Each row is where one point has got to under a steady rotation. How many ticks took it there?
The counts run from 0 to 651.
.09	-.11	-.29	-.30	-.07	.23	-.44	.10	-.11	.37	-.09	-.05	.06	-.03	.12	-.02	-.32	.31	-.01	-.01	-.24	-.10	.08	-.10	.36	.00	.07	-.01	-.26	-.22	.27	-.06	.21	-.06	-.24	.20	-.02	-.06	.06	.21	-.18	-.25	-.13	.35	-.34	-.27	.14	-.13	-.12	-.03	-.09	-.10	.13	-.25	.05	-.25	.20	.09
560
-.15	.06	.11	.09	.32	-.37	.03	.24	-.08	-.02	-.05	-.14	-.38	.06	.27	.22	-.32	.11	.00	-.01	-.35	.36	-.17	-.01	.19	-.06	-.08	-.03	.07	-.04	-.25	-.19	.15	-.01	-.02	-.18	.33	-.06	.29	-.53	-.04	.11	.28	-.04	-.25	.19	-.37	-.04	-.33	.09	-.24	.12	-.02	.14	.01	-.01	-.13	.02
460
-.15	.28	.07	.07	.21	.14	-.02	.04	-.11	.13	-.24	.34	.08	-.07	.26	.12	-.35	-.24	-.05	.13	-.04	.30	-.24	-.03	.29	.02	.19	-.22	-.08	-.29	-.05	-.25	.40	.10	-.38	-.01	.19	-.30	-.12	.07	-.08	-.08	.13	.13	-.17	.29	-.10	.10	-.22	.22	-.17	.17	.03	.09	-.18	-.23	.38	-.02
432
-.24	-.20	-.33	-.01	.07	-.03	-.47	.03	.00	.00	-.05	.25	-.09	-.04	.05	.15	-.33	-.01	-.28	.08	-.25	.06	-.30	.18	-.04	.09	-.05	-.09	.15	-.22	-.25	-.02	.49	-.14	-.15	-.21	.32	-.18	.36	-.32	-.13	-.01	.01	.05	-.30	-.25	-.47	.03	.16	-.06	.04	-.13	-.05	.12	-.01	-.24	.09	-.02
148
-.22	.01	-.01	.07	.18	.12	-.08	-.06	.08	.31	-.09	.34	.12	.04	.16	.20	-.23	.18	.07	.23	-.16	.15	-.20	.05	.27	-.25	.03	-.33	-.07	-.16	.14	-.27	.40	.26	-.11	.15	-.15	-.30	-.05	.30	-.13	.10	-.06	.12	.00	-.15	.30	-.08	-.15	.20	-.23	-.12	-.01	.14	-.30	-.26	.27	.03
396
-.04	.02	-.01	-.22	-.05	.17	-.36	-.08	-.05	-.12	-.08	.01	.13	.12	.18	.13	-.47	.17	-.21	.09	.10	.10	-.21	-.15	.15	.21	.29	.14	-.25	-.07	.08	-.34	.36	.13	-.07	.12	.00	-.29	-.32	.12	-.21	-.17	-.09	-.25	-.16	.14	-.13	-.09	-.29	-.19	.05	-.17	.07	.02	-.13	-.31	.24	-.11
3
.05	.00	-.09	-.02	.14	-.30	-.20	.15	-.07	-.13	-.18	.08	-.01	.38	-.02	-.06	-.24	.15	.19	.27	-.32	-.04	-.09	.02	.43	.03	.00	-.26	-.25	-.03	.19	-.19	.32	-.26	-.19	.33	-.04	.09	.31	-.35	.09	.07	-.18	.08	-.03	.11	-.12	-.28	-.15	-.05	-.03	-.15	.41	-.01	-.04	-.13	-.07	.15
87
-.41	.20	.08	.13	.11	-.02	.00	-.15	.12	-.11	-.08	.37	-.10	-.16	.32	.35	-.07	-.02	-.08	-.01	-.27	.23	-.04	-.13	.01	.00	-.09	-.21	.41	-.12	-.06	-.35	-.04	-.01	-.01	-.24	-.06	-.24	-.15	.04	-.35	.10	.24	.01	-.14	-.16	-.05	.15	.05	.22	-.09	-.22	-.26	.06	-.22	-.07	.25	.28
581
.13	-.27	-.20	-.20	.02	-.03	-.29	.30	.06	-.04	.06	.25	-.07	-.02	.21	-.01	-.65	.15	-.21	-.02	-.01	.08	.15	-.29	-.01	-.05	.06	-.25	-.22	-.30	.24	-.07	-.06	-.17	-.12	.32	.38	-.16	.19	-.14	-.07	-.26	.08	.40	-.35	-.12	-.22	.03	-.12	.16	-.21	.08	-.12	.14	-.02	.09	.06	.04
58
.00	.22	-.11	-.04	.18	.06	-.07	-.14	.21	-.07	.14	.24	.03	-.08	.35	.21	-.12	.18	.09	-.08	-.42	.18	-.03	-.19	.17	.03	.36	-.10	.42	.23	-.08	-.36	.12	.13	-.02	.17	-.14	-.49	.02	.07	-.21	.00	.15	.05	-.13	-.12	.20	.03	.09	-.13	-.18	-.46	-.02	-.07	-.05	-.24	.28	.17
356
-.04	-.11	-.10	-.22	-.08	.08	-.53	-.19	.01	-.14	.13	.10	.18	.14	.17	.10	-.46	.22	-.28	.07	.04	.02	-.27	-.02	.12	.17	.28	.14	-.08	-.05	.01	-.27	.40	.09	.01	.24	.01	-.36	-.10	.06	-.20	-.19	-.23	-.26	-.10	-.06	-.11	-.11	-.12	-.29	.10	-.24	.08	.03	-.21	-.36	.18	-.11
2
-.13	.32	-.07	-.03	.15	-.17	-.04	.22	.07	-.14	.01	-.24	-.20	.29	.07	.32	-.16	.24	.06	-.15	-.45	.34	.09	-.36	.03	.05	.03	.03	.41	.20	.08	.04	-.01	-.18	.30	.08	.20	-.21	.22	-.19	-.24	.11	.24	.04	-.06	-.33	-.31	-.02	.17	.05	-.04	-.19	.03	.12	-.14	.24	-.14	-.08
609
-.21	-.03	-.02	-.02	-.28	-.14	-.18	.12	-.03	-.15	.05	-.18	-.15	.04	.15	.12	-.33	.10	-.11	.15	.10	.14	.19	-.38	.18	.05	-.22	-.23	-.04	-.50	.11	-.22	-.27	-.45	-.06	.00	.13	-.29	-.11	.07	-.34	-.16	-.18	.17	-.22	-.20	-.23	.14	.05	.33	.09	.17	-.09	.06	-.09	-.01	.26	.22
378
.09	.34	.02	.06	.21	-.02	-.18	.12	.07	-.24	-.06	.24	.24	.44	.19	-.11	-.31	.04	.05	.06	-.03	.22	-.12	-.63	.17	-.04	.31	-.04	.05	-.14	.17	-.22	.06	-.11	-.08	.25	.29	-.39	.04	.07	.01	-.06	.15	-.05	-.03	.24	-.17	.00	-.16	.12	.18	.05	.32	-.06	-.16	.08	.02	.08
286
-.01	.30	.04	-.05	.16	.02	-.17	.06	-.03	.25	-.42	-.09	-.10	-.03	.10	.38	-.13	.38	.08	-.12	-.40	-.09	.22	.00	.21	.20	-.13	.01	-.11	-.17	.46	-.07	.04	.02	.04	-.07	.25	.13	.16	.01	-.06	-.10	.27	.08	-.34	.00	-.41	-.20	-.33	-.03	-.15	-.13	.14	.03	-.07	.14	.03	-.06
14
.08	.12	.05	-.31	-.11	-.11	-.18	.33	-.01	-.37	-.06	-.09	-.22	.14	.14	.05	-.37	.19	.00	-.30	-.23	.23	.13	-.54	-.01	.11	.43	.16	.05	.06	-.01	-.10	-.12	-.32	-.05	.08	.33	-.24	.05	-.08	-.19	.00	-.05	.23	-.21	-.03	-.42	.07	.12	-.04	.12	-.15	.09	-.19	.09	.08	.08	.08
95
.21	.16	.12	-.15	-.02	.04	-.16	-.01	.13	-.32	-.15	.18	.10	.00	.18	.10	-.41	.09	-.12	.00	-.20	.15	.09	-.01	.31	.13	.39	-.26	.04	.13	.05	-.40	-.02	-.03	-.26	.45	-.14	-.21	.11	-.24	-.12	-.07	-.04	.19	-.04	.30	-.08	-.01	.04	-.09	-.38	-.26	.22	-.14	-.09	-.23	.23	-.02
634
-.10	.14	-.16	.00	.16	.13	-.14	-.08	-.21	.14	-.27	.02	.11	.15	.16	.23	.02	.23	.19	.02	-.35	-.02	.08	.09	.38	-.03	-.16	-.33	-.17	-.25	.30	-.23	.32	-.19	-.11	.06	-.17	-.15	-.11	.25	-.20	-.17	-.10	-.12	-.10	-.29	.24	-.07	-.13	.11	.11	-.25	.15	-.14	-.16	-.18	.12	.46
46
-.04	.20	.15	.17	.29	-.19	-.05	.12	.07	-.12	-.31	-.16	-.05	-.04	.13	.28	-.25	.14	.09	.12	-.36	.12	-.14	.05	.46	.04	-.19	-.12	-.01	-.07	-.08	-.39	.18	.04	-.09	-.06	-.01	-.10	.34	-.35	-.02	.11	.09	-.28	-.11	.39	-.05	.01	-.19	-.02	-.14	-.14	.26	.14	-.05	-.27	.04	.30
234
.04	-.30	-.06	-.13	-.09	.02	-.53	.34	.01	-.10	-.28	.26	.09	.03	.08	-.11	-.53	.19	-.26	-.05	-.18	-.02	-.04	-.09	-.03	.01	-.07	-.18	-.10	-.19	.01	-.22	-.02	-.39	-.16	.18	.29	-.05	.38	-.15	-.08	.06	.01	.31	-.26	-.22	-.48	.02	.19	.01	-.04	-.11	.06	-.12	.01	-.09	.01	.03
374
.04	-.09	-.31	-.31	.12	-.11	-.39	.00	.22	.07	.25	-.01	.08	.10	.19	-.05	-.12	.20	-.02	.02	-.36	.06	-.12	-.04	.37	-.10	.37	-.05	.06	.13	.00	-.03	.29	.12	-.28	.14	.05	-.11	.35	-.32	.04	-.10	-.06	.29	-.29	.05	.08	-.15	-.06	-.14	-.25	-.31	.13	.01	.03	-.30	.06	-.03
278
-.33	.12	.05	.16	.14	-.09	-.10	-.21	.15	.11	-.06	.31	.01	-.19	.38	.09	-.16	.23	-.10	.19	-.50	.03	-.21	-.03	.29	.16	-.26	-.05	.32	-.03	-.17	-.42	.04	.04	-.11	-.29	-.14	-.10	.07	.03	-.12	.29	.37	-.10	-.20	-.04	-.11	-.11	-.03	-.08	-.05	-.27	.15	.02	-.04	-.19	.11	.35
583
-.13	.40	-.03	-.05	.12	.04	-.33	-.19	.24	-.13	-.06	.10	.43	.23	.13	.10	-.06	.20	-.13	.20	-.17	-.12	-.06	-.08	.48	.08	.06	-.31	.11	-.14	.50	-.06	.06	.20	-.10	.21	-.01	.03	.08	-.11	-.13	-.04	.12	.03	-.02	.27	-.08	-.24	-.13	.00	-.15	-.30	.21	.31	-.40	.02	.06	-.19
476
-.22	-.17	.08	.04	-.13	-.21	-.30	.11	-.11	.12	-.13	.21	.04	-.05	.03	-.18	-.55	.04	-.32	.37	-.03	.14	-.17	-.28	.45	-.10	-.26	-.09	.04	-.49	-.08	-.19	.03	-.14	-.21	.03	-.08	.03	.28	-.11	-.22	.13	-.05	.21	-.04	-.04	-.19	.04	.02	.11	-.08	.32	.23	-.11	.02	-.10	.05	.21
341
-.17	-.09	-.30	-.20	.22	-.34	-.25	.00	-.07	-.19	-.13	.23	-.03	.14	.04	.08	.06	-.20	.15	.00	-.29	.05	-.08	-.08	.32	-.07	.29	-.14	.12	-.09	.13	.07	.46	-.16	-.18	.10	-.08	.13	.24	-.38	-.18	-.26	-.20	.13	-.25	.09	.14	.02	-.16	.01	.02	-.32	-.15	-.03	.05	-.30	.01	.29
592
-.16	-.19	-.35	-.15	.03	-.19	-.44	.04	-.15	.27	-.10	-.04	-.17	.51	-.04	.10	-.24	.31	.24	.14	-.27	.16	-.08	.07	.12	-.06	-.22	-.20	-.06	-.14	.27	-.16	.32	-.20	.06	.22	-.01	.12	.01	-.12	-.08	-.03	.04	.10	-.23	-.34	-.09	-.26	-.30	-.02	-.03	-.11	.00	-.02	-.14	-.19	-.13	-.04
368
-.06	.33	.25	-.11	-.03	.01	-.12	-.01	-.03	-.31	-.26	.15	.13	.09	.18	.12	-.17	.05	.04	-.18	-.32	.16	.09	-.33	.34	.01	.57	.11	.08	.02	.06	-.29	.04	-.17	-.11	.21	-.08	-.36	.12	.10	-.26	.00	-.24	.07	.18	.10	-.04	.05	.19	-.07	-.09	-.22	.30	-.38	-.01	-.19	.14	.18
636
-.09	-.16	-.08	-.24	.04	-.02	-.07	.37	-.43	.19	-.18	-.07	.01	.01	.11	.10	-.51	.09	-.25	.03	-.20	.18	.08	-.14	.41	-.02	-.04	-.01	-.17	-.14	.11	.10	.13	-.13	-.12	.10	.01	.28	-.02	-.06	-.39	-.04	.17	.41	-.18	-.30	-.08	-.02	-.09	.04	-.34	.20	.05	-.21	.02	.13	-.06	-.08
20
.12	.27	.02	.01	.20	.12	-.21	.07	.01	-.14	.02	.33	.35	.25	.29	-.16	-.45	.13	-.10	.07	.04	.10	-.10	-.42	.19	-.02	.27	-.19	-.12	-.15	.25	-.23	.02	-.02	-.21	.35	.26	-.38	-.03	.05	.03	-.09	.16	.00	-.05	.30	-.12	-.07	-.25	.15	-.01	.08	.25	.02	-.18	.09	.11	.01
285
-.26	-.04	-.16	-.16	-.10	-.33	-.22	.08	.08	-.09	.27	.04	.01	.42	-.07	.06	-.16	.35	.04	.29	-.18	-.06	-.07	-.43	.05	-.04	.01	.10	.07	-.07	.30	.10	.14	-.15	.18	.11	.12	-.16	-.01	.15	-.18	.20	-.12	.05	-.05	-.46	-.32	-.29	.06	.01	.42	-.06	.10	.22	-.20	.25	-.03	.00
254
-.31	-.03	-.21	.07	.09	-.15	-.30	-.10	-.09	-.08	.17	.14	-.15	.15	.26	.01	-.10	.07	-.05	.00	-.37	.14	-.10	.20	.06	.03	-.10	-.35	.26	-.08	-.07	-.08	.05	-.38	-.07	-.12	.28	-.06	.24	-.51	-.15	.15	.25	.21	-.14	-.27	-.53	-.15	.04	.00	-.11	-.07	.04	.00	-.14	.02	-.19	.07
182
-.35	.29	-.01	-.20	.17	-.24	-.05	-.10	-.13	.00	.02	-.11	-.13	.11	.23	.15	.05	-.05	.15	-.06	-.28	.18	.05	-.06	.55	-.10	.33	-.09	-.05	-.23	.17	.12	.23	.10	-.24	-.18	.07	.11	-.02	-.35	-.27	-.19	-.08	.22	-.23	.34	.07	-.11	-.41	.10	-.29	-.09	-.06	.04	-.04	-.16	.10	.09
275
-.22	.13	.16	.13	.06	-.06	.16	.19	-.30	.06	-.09	-.10	-.21	.19	.30	.11	-.39	.18	.02	.21	-.19	.23	-.19	.05	.14	-.03	-.14	-.18	-.41	-.17	-.02	-.15	.11	-.27	-.15	-.12	.28	-.07	-.23	-.06	-.01	.26	.12	.12	-.11	-.15	-.38	-.27	-.33	.24	-.06	.25	.18	.13	-.23	.19	.00	.03
178
-.33	.44	.08	-.06	-.10	-.12	-.15	.03	.07	-.23	-.17	-.01	.28	.12	.03	.10	.01	-.14	-.06	.18	-.25	.04	.05	-.33	.59	.09	.16	-.05	.35	-.20	.08	-.08	.10	-.24	-.21	-.10	-.20	-.12	.12	.03	-.32	.11	-.15	.12	.11	.19	-.04	.06	.29	.02	.14	-.17	.36	-.03	-.10	-.20	.30	.14
157
-.07	.10	-.20	-.07	-.15	.09	-.22	.06	.12	-.13	.01	.02	-.06	-.08	.15	.18	-.16	-.10	-.11	.19	.05	.22	-.06	-.12	.22	.23	-.08	-.47	.13	-.26	-.07	-.23	.04	-.23	-.39	-.07	.01	-.22	-.14	-.06	-.20	-.14	.04	.24	-.32	.05	-.04	.18	.10	.21	-.05	-.15	-.16	.28	-.20	-.28	.56	.08
153
-.09	.18	-.09	.14	.44	.15	-.11	.04	-.05	.09	-.22	.32	.30	.12	.39	.13	-.13	.29	.10	-.03	-.41	-.20	-.12	.04	.26	-.14	-.06	-.32	-.30	-.05	.33	-.10	.34	.08	-.12	.11	.15	-.07	-.03	.06	.07	.04	.21	-.06	-.21	-.08	.11	-.23	-.40	.05	-.07	-.27	.10	.08	-.25	.11	-.01	.17
363
-.40	-.07	.27	-.03	-.21	-.10	-.09	-.08	.08	.03	-.28	.08	-.33	-.20	.13	.42	-.23	.22	-.05	-.03	-.17	.21	.01	-.10	.01	.01	-.17	-.02	.10	-.20	-.07	-.44	-.02	.00	.09	-.30	-.16	-.25	-.17	.24	-.41	.12	-.09	.09	-.19	-.21	-.12	.16	-.01	.19	-.06	-.20	-.29	.02	-.06	-.25	.33	.27
265
-.26	.17	.09	-.05	.22	.02	-.13	.04	.01	.00	-.35	.40	.23	-.10	.17	.19	-.14	-.14	-.12	-.03	-.38	.17	-.32	-.11	.34	.00	.19	.03	.27	.15	-.12	-.14	.37	.27	-.16	-.16	-.15	.17	-.07	-.01	-.27	.20	.26	.10	-.16	.17	.10	.11	-.02	-.14	-.22	-.39	.02	-.11	-.06	-.28	.11	-.06
77
-.44	.06	.02	-.17	.05	.10	.00	.20	-.16	.01	-.20	.04	-.09	-.06	.21	.37	-.30	.04	-.30	-.15	-.15	.19	.02	-.24	-.09	-.05	.03	.15	.06	-.13	.04	.14	.20	.10	.10	-.29	.22	-.07	-.28	.28	-.51	.01	.22	.13	-.29	-.43	-.12	.15	-.03	.11	-.05	-.08	-.30	.03	-.20	.13	.07	-.04
614
-.18	.37	.02	.08	.24	.04	.03	.07	-.02	.04	-.21	.42	.02	.04	.23	.12	-.12	-.32	.11	.14	-.09	.32	-.24	-.17	.21	.01	.27	-.27	.13	-.26	-.08	-.27	.33	-.01	-.40	-.14	.21	-.32	-.04	.06	-.09	-.03	.15	.23	-.13	.31	-.07	.07	-.11	.29	-.01	.09	.01	.06	-.07	-.22	.40	.11
433
-.31	.37	-.04	-.03	-.14	-.08	-.20	-.16	.14	-.21	.00	-.08	.23	.07	-.04	.13	.04	.03	-.07	.23	-.27	-.10	.17	-.16	.54	.02	.11	-.11	.31	-.30	.21	-.05	.06	-.16	-.10	.03	-.23	-.19	.18	.10	-.32	-.04	-.29	.06	.12	-.04	.05	.02	.31	-.01	.16	-.22	.26	.02	-.17	-.18	.28	.23
158
